Each path below is one point turned by a fixed rotation once a step. After each direction that follows a path, write how fast that rotation turns it, in degrees a step (0 if it stays still).
Each turn is a multiple of 5 degrees from 10 to 175, or 0.
Each row of a path follows its step; steps can be skipped.
path 1
step 0: [-29  -6  -5  11 -18  -9   1  -5  -1   8 -15 -15 -13  -1   7 -25   4 -14
   2  -2  -5  12 -20 -14  -8  -4   0 -12  10  15  -8 -25  13  14  -6   4
  35  -1  -8   2  16   5  10   6 -11   5  -5  23   2]
step 1: [ 16 -13  11  -4  -3  14   8  -3  12  24  -4 -18  -8   4  -7   7 -19  -3
  -4  12 -24 -26  -5 -15 -15   0   1   8   6  14  14  -5  19 -12   0 -25
  13 -16   1 -14   5   4   1   9  16   5 -19  -9 -19]
step 2: [ -5  -6   9  15  23  -7  10 -11 -11  -4  -6 -11 -24   1  -5   9 -11  -3
   6  -3  -7  13  13 -12 -20  -8 -31  -8  -5  21 -18   2  -2  22   8  -1
  13 -15  15 -11  12   9 -13 -15 -15   8  -6  21   8]
step 3: [  4  -9  -1   1  12 -32   5   9  11  10   5   6   3   9   3  -7  -4  -3
   7  12  -4  -7 -20  -3 -20 -23  15 -12  -1  35 -15 -11  14 -16  19 -19
 -22  -3  -5   5  11  -7   9   4   4   5  -9   7 -17]
step 4: [ -3 -21  21   7  -6  -5 -16  -7   0  -2 -24   6  -7  33  -5  -7  -9  -1
   7  -9 -15  -5  13 -17  11 -20 -22  -6   3   1   8   8  12  -2   8  -1
  -7  -9  28  -6   4 -11  -7  15  -3  27  13   4   5]
step 5: [  4  -3   2  -1   9 -13  -2   2 -32  -7  -4   3  13   5  14 -31   2  -2
  -9   3  11  14 -14  -2  -1 -18   8   5  10  20  11   0  -1  -9  -3 -34
  17 -11   3  -2  29   1 -25  -6   1   1  -9  10  -3]
step 6: [ -6 -18   4  -7 -41  -9  -3   6  33  24  -3  -1 -23   9  -4 -25  -2   4
   8   6  -2   8   5 -10  -8 -11  -7  -7  -2  11   8   5   7   5   5  -4
  25 -11 -18  -6   6  -3 -12   9   3   6  12  10   0]
step 7: [  4 -25  -9 -18   9  -2  24  -6   3  -8  -8   6  -5  -9  17  -2 -22  -9
  -1 -16   3 -27  14 -18 -12   2   1  18  20  10   2   3   3   0  -7 -16
   9 -23  12 -10  17   9 -18   0   2  12 -16 -11   0]
step 8: [ 14  -7   1  20  -6  -5 -14  -1  13   8   8  13 -13 -10  -1  -2   4 -23
   5 -18  -6  10  -1  -3 -26 -21  -2  -2 -24  21 -20  -1  -7  18   9 -21
  16 -16  -3   2  16   8   8 -17 -14  10   9   4  12]
step 9: [ 12 -24 -11  12  -6 -19  13  -4  17   2 -10  -3  -9   9  13 -13   8  -8
 -10  10  -2 -24  -7  -1  11  -1  -8   1  24  14  -6   5  37   4   7 -15
 -24 -11  11   9  13   6  20  -8   1  10   2   4 -15]
step 10: [  6  -7   5  19   4  12  -4   6 -17  -2  -3  15   9  23 -16  -5   3   3
   2 -32 -31  -2   9 -25  18 -10  -8   2  -1  19  -8   3  16   6   5 -19
  22   4   3   7  17   6  -3  11 -14   5  -7   4  11]
Directions:
[ -2   4  -3   3  -3  -1   1   3   4   2  -5   3   2  -5   2  -6   4   0
   4  -4   1  -6   4   1   1   3   8   1   0  -5  -2   2  -2   4  -3  -3
   5 -11   5  -1  -1   2   0  -2   1  -2   6  -1  -3]
40
[ -5   0  -1  -2  -2  -2  -6   4   0  -3   1   6  -1   0   2   1  -3   2
   6   4   4   1   4   6   2  -6   2   2  -1  -3   4   1  -2  -4  -1   0
  -3   1   1  -3   8  -5 -10   6   5  -1   1   5   3]
45
[ 1 -1 -1  6  2 -4  0 -4  1 -1 -1  2  4  5  4  1  1 -1  2 -5 -1 -6 -1  3
  1 -6  2 -4 -2 -5 -1  3  1  1  5 -4 -8 10  3 -2  1  1  1 -3 -8 -1  6  2
 -4]
65
